Each row is where one point has got to under a steady rotation. How many steps took it there?
The counts run from 0 to 295.
[ 1.37 -0.43 -0.36  2.07 -1.77  0.18  2.49  3.78  1.21  0.62  2.30 -0.58
 -0.35  1.77  2.55 -2.95 -2.54  1.56 -3.65 -2.47  2.16 -1.59  0.59 -1.96
  1.21  1.15 -1.36 -0.58 -0.75 -0.09  0.99  2.92  0.09 -3.89 -2.82 -3.81
  0.89  2.74 -2.97  0.98  0.64  0.26 -1.51 -0.87 -0.64  2.53  0.98  0.80
 -1.96  2.50 -1.32 -0.31 -3.42 -0.27 -3.18 -4.94 -5.56  1.99  0.10 -1.48
 -1.15  0.22  2.44 -0.62  3.35 -1.75  2.58 -1.42  1.18 -1.59  3.48 -0.82
 -0.20 -3.56  1.68  4.58  0.77  0.76 -0.40]  262
[-0.07 -0.16  0.36  1.51 -3.43  2.01  2.73  1.97  0.56 -0.89  3.58  0.31
  2.23  1.10  2.83 -2.07 -1.47 -0.13 -1.71 -2.52  3.08 -2.07  1.00 -2.99
  0.33  2.24 -1.01 -0.47  0.91  0.70  0.04  2.84  2.31 -3.97 -1.05 -3.30
  1.80  1.88 -2.73 -1.36  0.24  1.65  1.29 -1.75 -3.34  3.03  0.92 -0.51
 -0.76  0.27  0.11 -0.81 -4.72 -2.26 -1.74 -5.38 -5.41  2.36  0.59 -1.09
 -1.78 -0.51  1.27 -0.72  1.48 -2.57  2.35 -0.25 -0.21 -1.05  4.52 -1.23
 -0.86 -1.01  1.24  3.88  2.18  1.78 -0.33]  229
[-0.01  1.86  1.04  1.41 -3.93  0.66  1.71  3.52  1.44  1.08  1.61  1.26
  1.63  1.49  2.99 -1.73  0.69 -0.79 -4.09  0.01  2.97 -1.77  0.99 -3.54
  1.44  2.68  1.38  1.17 -0.47  1.63 -0.42  3.94  1.09 -3.48  0.78 -2.28
  2.08  3.97 -1.07 -0.25 -0.09 -0.48 -0.75  0.68 -0.65  2.20  0.59  1.19
 -0.86  0.61 -0.59 -0.25 -3.41 -3.44 -3.08 -5.28 -4.54  1.60 -0.64 -1.44
 -1.30  1.23  3.32 -0.28  2.05 -0.10  2.61 -1.08  1.40  0.54  4.76 -0.39
 -1.61 -0.49  0.74  3.46  0.58  4.36 -1.20]  42
[ 1.41 -1.19 -2.09  1.29 -0.74  1.23  0.77  3.71  1.06  0.51  2.99 -1.60
  0.12  0.68  2.44 -4.09 -2.58  0.93 -2.95 -1.61  1.00 -1.66 -0.19 -1.49
  1.89  1.61 -1.52  0.57 -1.90  0.49  0.52  3.24 -0.60 -2.87 -2.06 -3.87
  0.20  2.18 -2.35  1.36  0.96  0.07 -1.21  0.02 -1.53  2.79  0.81  0.64
 -1.75  1.75 -0.73 -0.15 -3.85 -0.22 -1.78 -6.90 -6.27  1.98 -1.08 -1.29
 -1.48 -1.37  1.84 -0.50  4.32 -1.07  1.52 -0.02  0.77 -2.12  2.68 -1.30
 -0.13 -2.69  1.49  4.47 -0.16  1.85 -0.39]  103
[ 1.21  1.28  1.75  2.55 -3.67  0.46  1.97  2.89  1.44  0.44  2.01  1.11
  1.55  2.23  3.42 -1.94 -0.12 -1.41 -3.13 -1.53  2.45 -1.86  3.16 -3.32
  0.68  3.25  0.23 -1.06  0.35  1.31  0.19  3.02  1.60 -4.20  0.28 -1.84
  0.29  3.12 -0.72 -0.94 -0.12 -0.51  0.12 -0.63 -1.72  2.19  0.33 -0.22
 -1.00  0.59 -0.69 -0.27 -3.98 -2.50 -3.96 -4.16 -4.61  3.14 -0.57 -0.74
 -2.52  1.31  2.87  0.16  2.55 -1.50  2.34  0.16  0.10 -1.02  5.42 -1.93
 -1.20 -0.29 -0.07  3.36  1.46  2.58 -0.42]  96
[-1.15  0.23  0.22  0.54 -3.77  0.03  3.05  2.39  2.08 -0.34  3.27 -0.14
  1.78  1.26  2.14 -2.85 -0.42 -1.96 -3.19  0.84  4.47 -0.92 -0.77 -2.60
 -0.01  2.26 -0.61  1.33 -0.26  0.39  0.44  3.57 -0.23 -3.21 -1.47 -2.39
  2.46  1.11 -2.84 -1.64 -2.05  1.63 -2.00  0.65 -2.07  2.08  2.15  2.35
 -1.75  1.37 -1.17  0.58 -3.09 -1.98 -1.39 -4.48 -6.20  0.73  0.41 -0.26
 -0.35 -0.88  2.29 -1.24  1.03 -2.07  2.59 -1.86  1.03 -0.37  4.30 -0.08
 -2.67 -2.80  1.84  3.96  1.41  2.58 -1.53]  251
[ 2.00  0.79  0.16  1.45 -2.56  0.86  1.00  3.21  2.08 -0.54  1.87 -0.31
  1.43  1.09  2.53 -2.61 -1.72 -0.57 -2.73 -2.00  1.33 -2.28  2.04 -2.98
  1.25  2.80 -0.62 -0.51 -0.30  0.25  0.16  3.58  0.37 -3.59 -1.87 -2.10
 -0.22  3.57 -1.35 -0.46  1.35 -0.43  0.99 -1.65 -1.23  3.44  0.28 -0.22
 -1.91  0.81 -0.47 -0.13 -5.22 -1.40 -2.84 -6.27 -5.11  3.32 -0.75 -1.37
 -3.37  0.26  1.16 -0.55  4.76 -1.52  1.61  0.23 -0.09 -1.64  3.59 -1.83
  0.35  0.21 -0.94  3.50  0.32  2.96  0.14]  19
[ 2.30 -0.45  0.36  0.37 -1.96  0.95  0.13  4.56  0.20 -1.14  2.42 -0.30
  0.00  0.27  2.55 -2.03 -1.97 -0.62 -2.46 -3.27  1.46 -0.20  1.08 -2.55
  1.84  2.43 -0.50  0.04  0.96  0.76 -0.28  2.73  0.36 -2.02 -2.51 -3.34
  0.73  2.38 -2.81 -0.36  2.52 -0.75 -0.25 -1.72 -1.20  1.78  3.09  0.72
 -1.54  3.34 -0.32 -1.16 -4.29 -1.72 -2.65 -4.51 -4.83  2.49 -0.11 -0.48
 -1.02  2.05  2.41 -0.54  3.18 -0.84  1.74  0.65  1.00 -0.41  3.50 -0.24
 -1.02 -2.72  1.15  5.96  1.39  2.93 -0.25]  47
[ 1.84  0.27 -1.54  3.29 -2.39  1.30 -0.29  3.16  1.54 -1.78  1.26 -0.57
 -1.41 -0.33  1.55 -1.89 -0.24  0.35 -3.88  0.50  1.89 -0.99  1.41 -1.63
  1.27  2.68 -0.72  1.50 -0.84 -0.46  1.10  3.20  0.23 -2.48 -1.33 -2.40
  1.15  0.86 -1.57 -0.20  2.91 -1.69 -1.87  0.90 -2.85  2.23  2.23  1.07
  0.79  2.95 -0.18  0.17 -1.32 -1.78 -0.39 -4.96 -6.01  1.31 -3.44 -0.36
  0.11 -0.16  3.97  0.07  5.00 -2.54  1.24  1.31  0.50 -1.94  3.55  0.45
 -3.68 -2.38  1.64  5.02  0.52  3.63  0.19]  77
[ 0.94  0.53  1.10  2.32 -2.30  1.42  2.93  2.18  1.83  0.47  2.36  0.28
  0.57  2.31  3.44 -1.10 -1.14 -0.02 -3.40 -2.17  3.72 -1.26  1.49 -2.12
  0.25  2.00 -1.18 -1.14  0.51  0.61  0.62  2.73  1.18 -3.61 -1.50 -3.78
  0.98  2.25 -2.48 -0.70 -1.00  0.21 -1.14 -0.29 -1.95  1.60  0.61  0.18
 -0.82  1.74  0.17 -1.31 -2.81 -2.02 -3.62 -3.06 -4.91  2.01  0.00 -0.70
 -1.85  0.72  3.21 -0.75  1.62 -2.18  3.11 -0.40  1.09 -0.50  5.59 -0.96
 -2.26 -2.54  2.73  4.45  2.17  1.29 -1.66]  14
[-0.27  0.91 -0.04  2.06 -3.65 -0.77  2.95  0.64  1.47 -0.79  2.37  0.77
  0.28  1.52  4.08 -2.05 -0.29 -1.00 -4.40  2.21  2.15 -2.24  1.23 -1.56
  1.40  2.24  0.13  0.16 -0.17 -0.20 -0.07  3.18 -1.50 -5.13  0.77 -1.77
  1.56  1.60 -0.71 -0.41 -1.64 -0.56 -1.95  1.66 -2.74  0.55  1.92  2.96
  0.14  1.41 -0.35  0.47 -3.67 -0.92 -1.64 -3.38 -6.03 -0.12 -1.24 -0.23
  1.10 -0.17  4.34 -1.37  2.89 -2.14  2.73 -1.12 -0.87 -1.06  3.82 -1.38
 -2.45 -3.81  1.69  3.83  1.05  3.67 -0.55]  170
[ 1.64 -1.08  0.32  0.17 -2.39 -0.35  0.62  2.98  1.29 -1.59  2.94  0.66
  1.95  2.12  2.52 -2.87 -1.14 -4.07 -1.89 -0.28  1.67 -0.80  0.60 -1.97
  0.51  3.99  0.53  0.80  0.82  1.13 -0.85  3.38 -1.83 -2.77  1.31 -0.45
  0.73  1.76 -0.81 -3.20 -1.05 -1.12 -0.11  0.84 -1.57  0.26  3.31  1.41
 -1.14  0.51  0.09 -0.64 -4.76 -1.22 -2.21 -4.07 -4.34  1.62 -1.13 -0.31
 -1.06  1.44  2.64 -2.26  2.83 -1.37  0.36 -0.64 -0.30 -0.47  3.56 -1.41
 -2.36 -2.53 -0.01  5.00 -0.35  5.19 -0.62]  85
[ 0.79 -0.94 -2.53  0.98 -1.79  1.15  0.68  2.95  1.42 -0.88  3.69 -2.51
 -0.41  0.61  0.31 -3.04 -2.01 -0.67 -2.00  0.18  2.05 -2.24 -0.41 -1.54
 -1.32  2.35 -1.21  1.22 -1.94 -0.77  1.12  2.64 -0.60 -2.65 -1.13 -3.63
  0.22  1.32 -2.87 -1.10  0.30  0.78 -2.84  0.93 -2.65  1.35  0.90  0.81
 -0.69  1.28  0.19 -1.05 -1.73 -0.80 -0.27 -7.00 -6.09  1.87 -1.30 -0.04
 -0.93 -2.37  2.92 -1.28  3.78 -1.82  0.41 -0.19  1.71 -1.39  3.21 -1.46
 -2.71 -3.41  2.34  4.44  0.36  3.54 -0.27]  27
[-0.24  2.46  0.38  1.61 -4.52  1.03  2.89  2.84  1.52 -0.48  1.85 -1.23
  1.01 -0.16  2.33 -0.59 -2.06 -0.89 -2.47 -1.11  1.78 -1.19  2.12 -4.07
  0.12  1.68 -0.27 -0.71  0.41  1.03  0.55  2.78  0.50 -3.28 -0.85 -2.99
  0.49  3.05 -1.86 -0.30  0.56  2.74  0.77 -0.43 -3.46  2.73  2.02  0.85
 -2.22  1.61 -0.28 -1.75 -4.52 -2.86 -1.25 -4.64 -5.63  2.02 -0.12  1.11
 -0.84 -1.29  1.49 -0.64  1.73 -0.98  3.70  0.41  0.93 -0.26  3.51 -1.53
 -1.63 -1.22  1.27  4.63  2.39  3.35  1.20]  176
[ 1.05 -0.89 -0.94 -0.36 -2.68  1.05  0.94  3.57  0.71 -3.50  3.88 -0.79
  0.01  0.39  2.25 -1.95 -1.98 -1.81 -1.21 -1.77  1.74 -1.30 -0.90 -2.37
 -0.01  2.90 -0.22  1.86  0.34 -0.44 -0.70  2.83 -0.34 -1.69  1.06 -2.72
  1.33  0.82 -2.85 -2.75  1.52 -0.10 -0.83 -0.32 -3.28  0.69  3.87  1.76
 -0.44  1.50  0.72 -0.74 -3.27 -2.22 -0.55 -4.90 -5.49  1.08 -1.14  0.05
  1.17 -0.47  2.25 -1.16  3.29 -1.55  0.99 -1.00  0.00 -0.15  3.33 -0.92
 -2.73 -3.69  2.25  6.20  0.22  4.03  0.74]  164
[-1.01  0.15 -1.61  1.29 -3.51  0.84  1.47  0.87  1.57 -1.49  1.79 -0.69
  1.34  0.39  2.42 -3.04 -0.14 -0.67 -2.86  1.53  2.29 -2.30 -0.41 -1.74
  2.29  2.33  0.42  0.66 -0.71  0.28 -0.15  3.78 -1.64 -4.73  0.04 -1.88
  2.23  0.80 -1.59 -0.75 -1.21  1.02 -0.16  1.71 -3.50  2.03  1.93  2.77
  0.28  0.00  0.48  1.10 -5.81 -0.25 -0.15 -5.48 -5.88  1.26 -1.58 -1.06
  0.64 -1.27  3.61 -1.93  3.77 -2.61  1.35 -0.36 -1.77 -0.96  2.34 -1.64
 -1.87 -2.40  0.68  3.43  0.69  3.32 -0.54]  115
[ 0.55 -1.32 -0.31  2.16 -2.49  0.30  1.55  1.13  0.99  0.72  2.16 -0.17
  2.84  3.01  3.36 -3.79 -0.54 -0.88 -2.69  0.60  1.84 -1.16  1.38 -1.42
  2.21  3.45 -0.34  0.11 -1.14  1.32 -0.20  3.66 -0.77 -4.99 -0.89 -3.00
  0.08  1.07 -0.62 -0.18 -3.20  0.28  0.00  1.59 -3.18  1.66  1.16  1.42
 -1.13 -0.29  0.50  0.55 -5.52 -0.18 -2.26 -4.32 -4.82  2.33 -0.84 -1.06
 -2.30  0.64  3.20 -2.11  2.55 -2.63  1.77  1.55 -0.28 -1.52  3.88 -1.37
 -2.21 -2.21  0.86  3.21  0.56  2.67 -1.76]  63
[ 2.23 -0.24 -1.17  1.58 -2.56  0.19  0.40  2.32  1.34 -1.90  2.33 -1.37
  0.72  0.38  0.47 -2.30 -1.65 -2.46 -1.94 -0.39  1.59 -2.15  0.18 -2.93
  0.00  3.93  0.68 -0.13 -0.42 -0.62 -0.25  3.35 -2.22 -2.77 -0.05 -0.23
  0.21  1.48 -1.66 -2.27  1.70 -0.54 -0.52  0.38 -1.84  0.65  2.29  1.29
  0.32  1.08  0.65  0.02 -5.45  0.23 -0.84 -5.50 -4.53  2.80 -2.04 -0.82
 -0.80 -0.68  2.31 -2.70  5.92 -1.62  0.23 -1.16 -1.01 -0.96  2.69 -1.89
 -1.58 -1.30  0.33  4.81 -0.90  5.64  1.26]  243
[ 0.99  0.30 -2.27  0.53 -2.42  1.57  0.43  3.96  1.07 -1.76  3.70 -1.15
  0.05 -0.10  0.59 -2.06 -1.89 -0.76 -1.49 -1.22  1.94 -2.78 -0.54 -2.73
 -0.37  2.82  0.04  1.19 -0.82 -0.23  0.25  2.85 -0.60 -1.80  0.70 -2.58
  1.35  2.20 -2.80 -1.60  2.33 -0.07 -1.21 -0.80 -1.42  1.33  1.24  0.36
 -0.45  1.45 -0.05 -0.96 -3.43 -1.05 -0.51 -7.39 -5.93  1.80 -0.85 -1.58
 -0.13 -1.63  2.43 -1.52  4.32 -0.35  0.21 -1.95  1.44 -0.48  2.93 -1.09
 -0.80 -2.07  1.27  5.12 -0.56  4.45  0.53]  241
[ 1.66  1.81 -1.26  2.71 -2.08 -0.22  1.98  2.91  1.97  1.37  2.22 -1.73
 -1.19  0.71  1.81 -2.36 -1.97  0.56 -4.10 -0.87  1.46 -3.58  1.69 -2.34
 -0.22  1.76 -0.33 -1.29 -1.61 -1.08  1.90  2.61 -0.99 -4.26 -0.87 -2.95
 -0.45  3.43 -1.23  0.70  1.04 -0.17 -2.13  0.22 -1.18  2.44  0.21  0.87
 -0.71  2.02 -1.23 -0.90 -3.05 -0.60 -2.03 -6.23 -6.04  2.12 -1.48 -0.86
 -1.55 -1.97  2.58 -0.50  5.08 -0.90  1.75 -1.68  0.40 -1.52  3.33 -2.02
 -0.39 -1.73  0.69  3.56  0.21  3.36  0.89]  264
[ 2.23  0.55 -0.36  2.02 -1.72  0.19  2.29  1.88  1.56 -1.26  3.96  0.05
 -1.28  1.24  2.49 -1.47 -1.78 -1.57 -2.63  0.59  1.83 -2.30  2.61 -2.02
 -1.63  2.71 -1.45 -0.04  0.06 -1.06  1.45  2.38 -0.04 -3.50  1.00 -1.93
 -0.32  1.04 -0.49 -2.19  0.63 -1.43 -2.45  0.45 -3.60  1.36  2.32  0.74
  0.17  1.46 -0.54 -0.79 -0.85 -2.26 -2.00 -4.70 -6.69  1.53 -2.12  0.45
 -0.33 -1.65  2.80  0.62  4.64 -1.68  0.85 -0.62 -0.33 -1.20  4.86 -2.11
 -3.88 -1.85  1.30  4.39  0.54  3.92  0.46]  55
[ 1.96  1.76  0.62  2.13 -3.16  1.10  0.48  4.55  1.33 -1.30  1.39 -0.05
 -0.55  0.91  2.01 -0.38 -0.72 -1.37 -3.19 -1.90  1.33 -0.82  3.07 -3.88
  0.85  2.62  0.75 -0.59  0.58  1.27  0.49  3.16  1.22 -1.92 -0.98 -1.61
 -0.18  2.76 -1.58 -1.10  3.11  0.13  0.35 -0.02 -2.11  1.44  2.13  0.60
 -0.88  2.94  0.50 -1.91 -4.00 -3.47 -2.35 -3.83 -4.12  2.89 -1.32  0.75
 -1.29  1.41  3.04 -0.04  3.01 -1.64  2.41  1.47  1.26 -0.20  3.76 -0.86
 -2.78 -1.24  1.77  5.51  1.91  4.90  1.00]  45
[ 1.80  0.37 -1.22  1.41 -2.11 -0.44  1.07  3.87  1.17 -1.05  2.37 -1.61
 -1.35 -0.13  2.31 -2.32 -3.48  0.37 -3.05 -1.00  0.73 -1.66  0.39 -2.28
  1.60  0.79 -0.63 -0.23 -0.68 -1.08  0.37  2.85 -1.82 -3.03 -2.00 -3.42
  0.09  2.73 -2.50  0.41  2.34  0.71 -0.97 -0.76 -1.25  1.93  2.75  1.41
 -1.91  3.23 -0.66 -0.65 -3.99 -0.39 -1.42 -5.30 -5.88  1.52 -0.86 -0.29
  0.23 -0.31  2.52 -0.32  4.00 -0.96  2.22 -0.59  0.19 -1.19  2.03 -0.96
 -0.34 -3.82  1.60  5.49  0.54  2.84  0.88]  49
[ 1.47 -0.94 -1.25  2.56 -2.28  0.67  0.96  0.72  0.92 -2.36  2.49 -0.73
  0.55  1.08  2.24 -2.66 -0.26 -1.57 -1.69  1.35  1.22 -1.39  2.24 -1.30
  1.17  3.34 -0.17  0.60 -0.07  0.48 -0.12  3.20 -0.42 -3.65  0.24 -1.53
  0.20 -0.80 -0.81 -1.40 -0.27 -0.54 -0.25  1.83 -4.83  1.32  2.61  1.41
  1.08 -0.19  1.22  0.11 -3.96 -0.93 -1.03 -4.55 -5.72  2.34 -2.87 -0.02
 -0.09 -1.07  3.55 -0.73  4.73 -3.44  0.59  2.49 -1.52 -1.63  3.42 -1.64
 -4.21 -1.87  0.85  4.53  0.87  3.74  0.26]  193
[-0.25 -1.46 -0.77  1.87 -2.15  1.32  1.64  1.96  0.63  0.63  2.32  0.41
  2.08  3.22  4.65 -3.57 -0.48  0.57 -2.44  0.48  1.89 -1.41  0.93 -1.01
  2.21  2.90 -0.57  0.28 -1.00  1.79  0.00  3.59 -0.29 -4.90  0.49 -3.88
  0.54  1.50 -0.86 -0.05 -2.65 -0.32 -0.46  1.50 -3.35  1.62  0.99  1.37
  0.10 -0.35  0.56 -0.14 -4.05 -0.73 -3.04 -4.44 -5.15  2.12 -0.74 -0.96
 -1.82 -0.02  3.94 -1.58  1.68 -2.53  1.57  1.00  0.30 -1.05  4.35 -1.08
 -2.48 -3.17  1.81  3.45  1.04  2.00 -1.85]  64
[ 1.47  1.00  1.16  3.39 -2.90  0.23  2.44  2.42  1.45  0.43  2.28  0.02
  0.00  2.66  2.98 -1.41 -0.21  0.26 -3.88 -1.09  2.54 -1.22  2.03 -2.39
  0.34  2.83 -1.19 -1.51 -0.07  0.49  0.89  2.57  0.84 -4.49 -1.88 -3.09
 -0.12  1.96 -1.53 -0.60 -1.78 -0.36 -1.77  0.55 -2.15  1.38  1.43  0.38
  0.07  2.23  0.07 -1.74 -2.84 -1.48 -3.56 -1.51 -4.01  2.83 -0.56  0.03
 -2.02  0.99  3.51 -1.44  1.91 -2.52  2.73  0.41  0.60 -0.82  5.42 -0.80
 -2.74 -3.11  2.62  4.14  2.06  2.07 -1.06]  13
[ 1.20  0.74  0.80  1.68 -3.32  0.47  1.46  3.11  0.97  0.56  1.55 -0.83
  1.44  0.97  2.27 -2.27 -1.45 -1.21 -3.29 -1.96  1.21 -0.92  2.39 -3.15
  2.35  2.12  0.24 -1.51 -0.46  1.43  0.00  3.07 -0.84 -3.92 -2.40 -1.85
 -0.18  3.20 -1.69 -0.25  0.55  1.55  1.47 -0.54 -1.43  2.39  1.41  1.04
 -3.54  1.28 -0.36 -0.49 -6.63 -0.99 -3.09 -4.86 -4.62  3.56  0.08  0.16
 -2.94  0.62  1.46 -1.21  3.09 -1.15  2.74  1.05  0.43 -0.65  3.44 -1.28
 -0.36 -0.69  0.47  4.08  1.00  3.57 -0.14]  178
[ 2.09  1.11 -0.40  1.68 -2.11 -0.49  1.39  3.42  1.52 -0.47  2.78  0.08
 -0.68  0.94  2.75 -1.66 -1.37 -2.36 -2.62  0.27  1.37 -1.58  2.31 -2.68
 -0.17  3.11  0.38  1.06 -0.27  0.37  0.61  2.64 -0.02 -2.02  1.89 -1.90
 -0.07  2.77 -0.35 -1.43  2.22 -1.78 -1.99  0.20 -2.33  1.70  2.22  1.01
 -0.54  1.59 -0.65 -0.47 -0.66 -3.03 -2.07 -5.96 -6.62  1.12 -2.06  0.31
 -0.79 -1.30  2.93  1.57  4.05 -0.68  1.04  0.18  0.08 -1.19  3.94 -1.64
 -3.06 -1.48  0.13  4.46  0.08  4.70  0.48]  214
[ 0.73  1.75 -0.25  2.18 -3.12  1.33  3.17  2.00  1.54  0.14  2.53 -1.50
 -0.48  0.51  2.36 -0.79 -2.17  0.59 -3.14 -1.93  2.68 -2.97  1.60 -3.39
 -0.91  1.35 -0.82 -1.46  0.00 -0.20  1.45  1.74  1.23 -3.72 -0.94 -3.22
  0.68  2.95 -2.25 -0.22  1.07  1.70 -0.74 -1.34 -3.33  3.21  0.27 -0.39
 -1.20  1.46 -0.65 -1.92 -3.18 -2.27 -1.62 -5.27 -5.56  2.02  0.59 -0.25
 -1.10 -1.83  1.82 -0.42  2.56 -1.32  2.59 -1.23  1.11 -0.93  4.23 -1.50
 -1.18 -1.28  2.31  4.02  2.85  1.89  0.37]  16
[-0.59  1.88  0.39  1.75 -4.36  0.17  1.80  3.09  1.99  1.25  1.02  1.10
  1.95  1.99  2.00 -2.53  0.66 -1.42 -4.98  0.72  3.47 -1.57  1.01 -2.92
  0.92  2.58  0.83  0.24 -0.98  0.88  0.21  3.77  0.08 -3.45 -1.17 -1.17
  2.14  3.28 -1.62 -1.01 -1.40 -0.14 -1.09  1.16  0.18  2.05  0.14  1.11
 -0.84  0.96 -0.18 -0.11 -4.24 -2.00 -2.36 -4.80 -4.53  1.87 -0.53 -1.35
 -2.82  1.20  2.71 -1.84  2.29 -1.12  2.58 -0.77  1.36 -0.19  4.48  0.24
 -1.38 -0.72  0.81  2.72  0.73  3.93 -1.11]  41
[ 2.17 -0.31  0.61  1.53 -2.69  0.22  1.29  2.91  1.86 -0.99  3.17  0.59
  0.40  1.25  0.79 -2.45 -0.35 -3.73 -3.41  0.59  3.44 -0.58  1.53 -2.25
 -0.99  4.27 -0.76  1.43  0.21  0.29  0.13  3.04 -0.15 -2.16 -0.34 -0.72
  0.60  0.71 -1.30 -2.98 -0.13 -1.63 -2.83  1.32 -2.01  0.58  2.16  1.16
 -0.87  1.68 -0.16 -0.26 -1.73 -2.30 -2.56 -3.45 -5.70  1.89 -1.56  0.13
 -1.77  0.36  2.89 -0.65  3.56 -1.77  0.92  0.37  0.45 -1.01  5.54 -0.06
 -3.99 -2.02  1.06  4.93 -0.46  4.48 -1.30]  2
